[147 135 197 176] -> N
[114 103 165 148] -> W
[109  96 156 137] -> V
[174 189  72 117] -> M
[147 135 197  85] -> K
[109  96 126 130] -> Z
[109  96 131 120] -> D
[110 124 146 111] -> U
[118 133 143 140] -> Y
size: [174 189  72 117]	4
loc: [118]	Y, 0
loc: [110]	U, 0

[161  88 151 103  69 124] -> koloz
[ 90  68 156 131  87 136] -> ter
[161  88 152 103  69 128] -> fes
[157 173 103 129 118 158] -> fik
size: [161  88 151 103  69]	5
size: [ 90  68 156]	3
loc: [152]	fes, 2
loc: [90]	ter, 0
loc: [87]	ter, 4

[118 128  90 124 109 140 106 104 129 137 162 124 120 124 123 137 113 135
 151] : ziga
[108  94 110 153 135 141 125 108 104 108 166 101 147 102 103 114  81  88
 123] : lene
[138 131 132 126 105 155 115 128 106 117 112 148 131 147 138 119 131 113
 139] : vez
[133 131 150 171 147 140 145 146 128 136 143 150 144 141 135 141 125 102
 134] : gam
[127 131 103 103  79 158 101 111 131 134 125 129 110 134 132 132 132 132
 152] : lelu
[135 140 158 126 102 117 136 159 186 165 111 138  96 144 133 145 183 155
 113] : pozi
[127 131 103 103  79 158 150 111 131 134 125 129 110 134 132 132 132  87
 144] : zesif
[138 149 179 160 115 101 151 128 206 183 120 146 106 145 135 165 182 156
 102] : sifi
[110 149 179 160  74 101 151 173 206 183 120 146 106 145 135 165 182 156
 102] : bor
size: [135 140 158 126 102 117 136 159 186 165 111 138  96 144 133 145 183 155
 113]	19
size: [138]	1
find: [108  94 110 153 135 141 125 108 104 108 166 101 147 102 103 114  81  88
 123]	lene
size: [108]	1
size: [127 131 103 103  79 158 150 111 131 134 125 129 110 134 132 132 132  87
 144]	19
find: [127 131 103 103  79 158 101 111 131 134 125 129 110 134 132 132 132 132
 152]	lelu
find: [138 131 132 126 105 155 115 128 106 117 112 148 131 147 138 119 131 113
 139]	vez

[127  81 144 112 107 130 141 132 104 156 139 146 116 109 153 170  66 120
 130 148 111 122 152 123 117 127 118 124 114 117 133  98 136] = Pelar
[139 147 114 137 141 108 119 118 143 135 135 151 121 114 157 115 158 122
 145 143 117 129 135 126 155 125 129 138 111 107 121 153 120] = suga
[112 134 123 116 131 143 125 125 130 120 132 115 139 145 108 117 138 121
 119 112 163 116 122 140 109 139 136 133 159 151 128 119 132] = gat
[136 112 143 107 147 126 122 130 112 144 121 156 117 113 165 119 142 131
 157 161 114 130 111 118 117 121 121 145 109 114 133 116 122] = Zezi
[139 147 114 137 141 108 119 118 143 135 135 151 159 114 157 115 158 122
 155 155 107 125 106 123 128 123 124 140 103 105 116 144 134] = ropu
[150 169 122 146 130 111 121 123 144 112 114 125 135 141 122 111 175 136
 136 125 123 126 117 127 144 124 139 132 119 116 121 154 117] = Mabar
loc: [170]	Pelar, 15
find: [139 147 114 137 141 108 119 118 143 135 135 151 159 114 157 115 158 122
 155 155 107 125 106 123 128 123 124 140 103 105 116 144 134]	ropu
find: [127  81 144 112 107 130 141 132 104 156 139 146 116 109 153 170  66 120
 130 148 111 122 152 123 117 127 118 124 114 117 133  98 136]	Pelar
size: [139 147 114 137 141 108 119 118 143 135 135 151 121 114 157 115 158 122
 145 143 117 129 135 126 155 125 129 138 111]	29
find: [112 134 123 116 131 143 125 125 130 120 132 115 139 145 108 117 138 121
 119 112 163 116 122 140 109 139 136 133 159 151 128 119 132]	gat
loc: [104]	Pelar, 8
size: [139 147 114 137 141 108 119 118 143 135 135 151 159 114 157 115 158 122
 155 155 107 125 106 123 128 123 124 140 103 105 116 144 134]	33

[114 134  97 157  91 160 100 159 108 127  95 171  90  97]  nokoz
[ 77 158  87 184 115 157  91 132 163  91 130 119 167 109]  porel
[152 151  88 101 145 120 129 156  86 153 165 145  93 156]  mog
[102 124 117 147 113 155 101 104 171  92  83 106  97  96]  vumo
[115 108 136 162 161 141  99 107 161 104  92  93  68  82]  Deviz
[139 162 113 146 130 170 105 148 147 121 167 106 158 174]  Sola
[160  73 158 106 167  85 160 134  86 152 162  95  94 167]  neve
size: [ 77 158  87 184 115 157  91 132 163  91 130 119]	12
loc: [132]	porel, 7

[145 139 144 149 148 132 138 146 134] -> niru
[104 107 100  94 105 130 128 123 130] -> Kodo
[ 95 162 167 166 151 125 118 114 122] -> Sali
[138 139 139 133 137 112 114 118 113] -> vali
[172 171 185 189 165 117 115 115 115] -> ven
loc: [94]	Kodo, 3
size: [ 95 162 167 166 151]	5
loc: [145]	niru, 0
loc: [189]	ven, 3
loc: [132]	niru, 5
loc: [151]	Sali, 4

[101 144 125 113 133] : Bili
[139 116 139 123 114] : nel
[ 91 148 140 122 119] : gep
[195  96  98 160 150] : mozi
[152 120 124 130 140] : sobir
[ 97 152 128 128 126] : fimug
size: [ 97 152 128 128 126]	5
loc: [144]	Bili, 1

[114 137 132 164 140 123 118 109 161 146 105 103 179 131 129 128 138  99
 122 121 122 130] : dem
[114 137 132 164 140 123 117 109 161 147 105 103 165 131 129 128 138  99
 122 121 122 130] : Tipa
[121 129 128 158 154 133 118 114 157 155 113 102 173 127 141 126 136 109
 132 118 115 124] : Liv
[117 138 128 165 146 108 111 105 158 144 102 103 178 133 125 131 138  98
 118 116 118 125] : zedar
[109 131 116 168 146 125 107 105 158 150 118 101 192 119 124 119 143  95
 117 130 126 140] : sitop
[114 137 132 160 139 120 116 110 155 144 104 105 177 129 124 128 138  96
 129 126 115 132] : garur
[105 136 121 180 147 124 104 112 155 148 112 104 184 118 115 118 144  93
 122 121 122 130] : lalez
[109 137 131 159 135 119 113 108 159 150 103 105 182 131 135 126 138 102
 119 120 118 128] : lobod
[114 128 127 160 144 130 120 114 164 146 103 101 168 116 133 128 137 107
 121 114 114 132] : Duzuz
[105 136 121 180 147 124 104 112 155 148 112 139 184 118 133 118 144  93
 119 132 126 137] : tuki
loc: [111]	zedar, 6
find: [114 137 132 164 140 123 117 109 161 147 105 103 165 131 129 128 138  99
 122 121 122 130]	Tipa
loc: [157]	Liv, 8
loc: [98]	zedar, 17
find: [114 137 132 160 139 120 116 110 155 144 104 105 177 129 124 128 138  96
 129 126 115 132]	garur
find: [109 137 131 159 135 119 113 108 159 150 103 105 182 131 135 126 138 102
 119 120 118 128]	lobod
size: [121 129 128 158 154 133 118 114 157 155 113 102 173 127 141 126]	16

